(in the rows, 128 means zero)
Each row of Y is roughly a mix of the hidden directions of one of a few groups.
Y, 120 rows:
[[110 117  96 152 133 174 156 153 131 108 134]
 [137 181 149 158 156 127 150 138 131 119 148]
 [106  89 140 123 131 157 146 158 118  91 108]
 [135  91 111 132 154 163 139 156 111  93 118]
 [150 120 135 128 131 123  91 109  74 104 111]
 [129  94 110 106 136 137 126 175 100  97 123]
 [151 152 131 117 150  71 118 119 103 114 142]
 [129  66 141 121  98 138 106 153 129 123 121]
 [ 87 100 161 125 122 103 130 106 110 100 143]
 [140 190 105 143 120 140 110 149 124 139 145]
 [122 129 125 149 175 140 175 132 148 146 146]
 [131 175 150 125 115 131  84 147 100 115 130]
 [ 94 130  81 129 157 160 145 128 135 149 139]
 [133 144  78 113 117 145 148  91 123 158 134]
 [ 91 150 115 104 149 155 130 150  98  97 133]
 [138 118  92 143 128 178 138 143 148 140 161]
 [130 155 156 130 156 166 146 139 118  85 132]
 [119 136 107 131 102 138 152  80 106 165 120]
 [154 129 155 136 159 105 127  74 125 116 135]
 [117 113 155 138 112 167 119 173 121  98 120]
 [130 140 154 112  93 137 138  71 147 135 123]
 [144 141 101 109 113  78 104 141  98 137 138]
 [138 119 126 112 131 106 110 174 150 176 122]
 [126 123 100 124 138 185 171 129 116 127 124]
 [ 98 125 110 130 122 160 140 182 136 152 139]
 [121  84 124 139 130 143 159 101  96 106 105]
 [116 189 154 133 136 158 122 140 146 119 127]
 [125 110 166 115  82 115 108 113 153 143 149]
 [116 105 112 136 135 129 161 131  70 103 125]
 [157 158 113 135 114 166 102 136 104 161 116]
 [120 156 123 126 110 167 156 141 167 141 156]
 [116  72 144 125 109 147 124 126 170 138 122]
 [139 178  93 125 154 150 150 127 107 142 121]
 [123 164 163 130 124 113 153 116 177 123 143]
 [141 161 137 123 107 151  97 152  81 127 119]
 [104 146 147 122 112 174 157 165 125 114 121]
 [129 142 152 123 133 135 143 104 181 168 137]
 [148 154 136 136 167  95 108 104 156 135 105]
 [122 149 117 132 151 150 152 105 153 174 101]
 [125  84  93 131 151 100 112 136  95 131 112]
 [103 130 120 124  94 139 105 186 126 119 139]
 [145 172 146 107 159 118 143  96 142 144 109]
 [137 140 173 113 106  94 108 101 155 127 140]
 [151 153 125 137 162 105  89 164 142 139 139]
 [132 121 110 124 151  98 163 117  83  99 133]
 [106  99 124 126 110 162 138 141 178 144 145]
 [123 104 100 156 158 164 155 138 126 102 112]
 [113 162 118 170 112 101 127 116 154 127 160]
 [148 124 147 137 150 117 138  75 139  93 108]
 [167 150 138 130 142 100 123  98  94 101 115]
 [117 168 108 123 167 124 147 116  88 132 111]
 [150 111 129 127 130  96 113 119  93  76 143]
 [154 157  78 120 133 148 118 130  91 117 120]
 [116 193 101 152 129 128 135 125 134 131 146]
 [153 143 139 144 131 102 127  92  91  93 145]
 [108  89 136 113 124 162 141 163 108 102 111]
 [145 127 137 137 145 101 150  74 131  96 144]
 [134 179 127 120 130 112 148 147 109  95 158]
 [101 179 115 122 149 148 121 154 152 149 123]
 [106 156 149 151 127 117 139  75 123 150 147]
 [124 117 101 131 128 153 115 189 116 105 138]
 [142 141 126 159 174 152 145 107 161 143 139]
 [137 167 144 125 105  87  94 115 149 130 145]
 [106 129 102 128 110 173 142 130 140 174 117]
 [ 88 162 127 127 167 111 130 115 159 112 142]
 [ 93 146 143 132 103 167 146 128 152 156 152]
 [150 155 112 129 169  95 124  89 125 123 145]
 [130  65 147 115 128 145 115 161 133 120 130]
 [135 132 140 111  95 142 100 160 160 123 167]
 [132 131 110 134 123 157 113 143 119 185  96]
 [141 120 149 140 176 113 155 106 129  88 120]
 [115 145 156 124 118 101 126  87 147 165 103]
 [109  84 148 148 107 146 132 167 125 103 119]
 [101  73 116 158 108 139 140 128 107 113 121]
 [113 124 110 134 112 135 120 175  97  84 133]
 [132 150 131 152 160 139 157 114 155  82 126]
 [117 151 138 135 101 126 157  79 101 103 134]
 [123  67 130 122 127 144 127 152 112  95 117]
 [ 92 136 111 154 114 168 145 125 165 147 123]
 [140 106 131 130 148 112 122 105  94  90  86]
 [106 111 114 100 108 166 137 173 116 116 115]
 [113 160 135 145 148 140 172 124 113  86 140]
 [106 121 101 118 129 178 150 146 140 162 117]
 [157 165 142 100 118 119  98 108 132  93 114]
 [132 103 123 131 172 156 149 163 127  95 123]
 [135 164 126 121 128 144 109 135  66 115 123]
 [138 163 184 109 139 118 111 120 148 145 121]
 [109 141 170 114  96 126 153 160 155 119 140]
 [130 169 157 125 156 112 109  91 132 100 130]
 [150 147  89 118 137 160 113 159  92 119 126]
 [121 113 174 140 128 145 134 116 172 160 115]
 [ 98 122 170 131 118 154 134 167 132  97 112]
 [148  87 116 106 136 122 112 134  76 142 116]
 [134 157  93 122 150 157 165 130 107 150 109]
 [113 160 161 133 135  97 111 101 120  93 151]
 [143 149  85 120 133 160 134 126 123 178 131]
 [112 123 168 133 104 132 141 126 174 116 162]
 [140 157 120 138 129  75 104  95 132 147 139]
 [143 138 174 137 121 103 141  78 143 121 126]
 [159 168 145 135 148 111 118  81 122 128 142]
 [135 141  98 112 116  84 115 166  96 126 137]
 [114 112  93 117 146 151 114 135  74 109 128]
 [110  92 129 132 151  89 131  93 101 107 126]
 [ 76 153 149 145 128 135 139 141 144  90 122]
 [ 97 116 128 142 108 139 167 118 128 179 134]
 [ 96 122 153 112 141 144 151 122 179 138 105]
 [142 145 131 124 179  95 116 107 120  94 138]
 [146 121 160 129  77 154 120 123 100 113 148]
 [165 160 133 154 149 130 125 150 100 100 152]
 [153 172 120 125 163 111 161 103 126 114 118]
 [144 114 165  93 145 130 160  91 117 140 120]
 [144 111 179 145 153 127 133 122 116  85 131]
 [131 118  94 111 125 187 135 150 104 129 124]
 [105 175 124 128 138 167 159 153 132 113 131]
 [144 121 138 106 136  88 118  98  92  93 132]
 [108  88 111 100  85 144 116 139 111 119 111]
 [140 167 143 117 123 142 128 116 156 183 124]
 [133  85 130 125 111 186 147 123 117 120 121]
 [126 194 137 120 141 124 141 144 149 113 145]
 [114 127 151 122 157 162 161 142 122  83 123]]
One row of each group comes first, with its name. Which group is each row after those in?
[117  96 112 156 101 113 132  93 111 164 140]
B
[148 105 150 134 152 126 118  67 142 126 125]
S
[117 105 104 114 165 110 143 125  85 101 113]
L

[101 141 123 162 103 136 150 118 168 145 158]
B
[129 171 128 147 152  83 116 136 125  95 128]
B
[102  98 119 136 158 148 147 175 124 145 113]
B
[133 184 131 121 123 128 116 145 150 172 130]
S
[117 174  93 120 157 131 128 157 103 114 138]
L
[149 165 131 131 148 126 175 107 132 159 145]
S
[146 136 155 109 136  91  80 152 146 130 132]
B
[131 110 102 135 109 175 139 137 149 156 161]
B
[121 117  84 111 121 134 118 151 151 178 121]
S
[160 165 145 104 134  98 117 102 137 153 149]
B
[111 194 121 138 139 113 131 135 108 148 138]
L
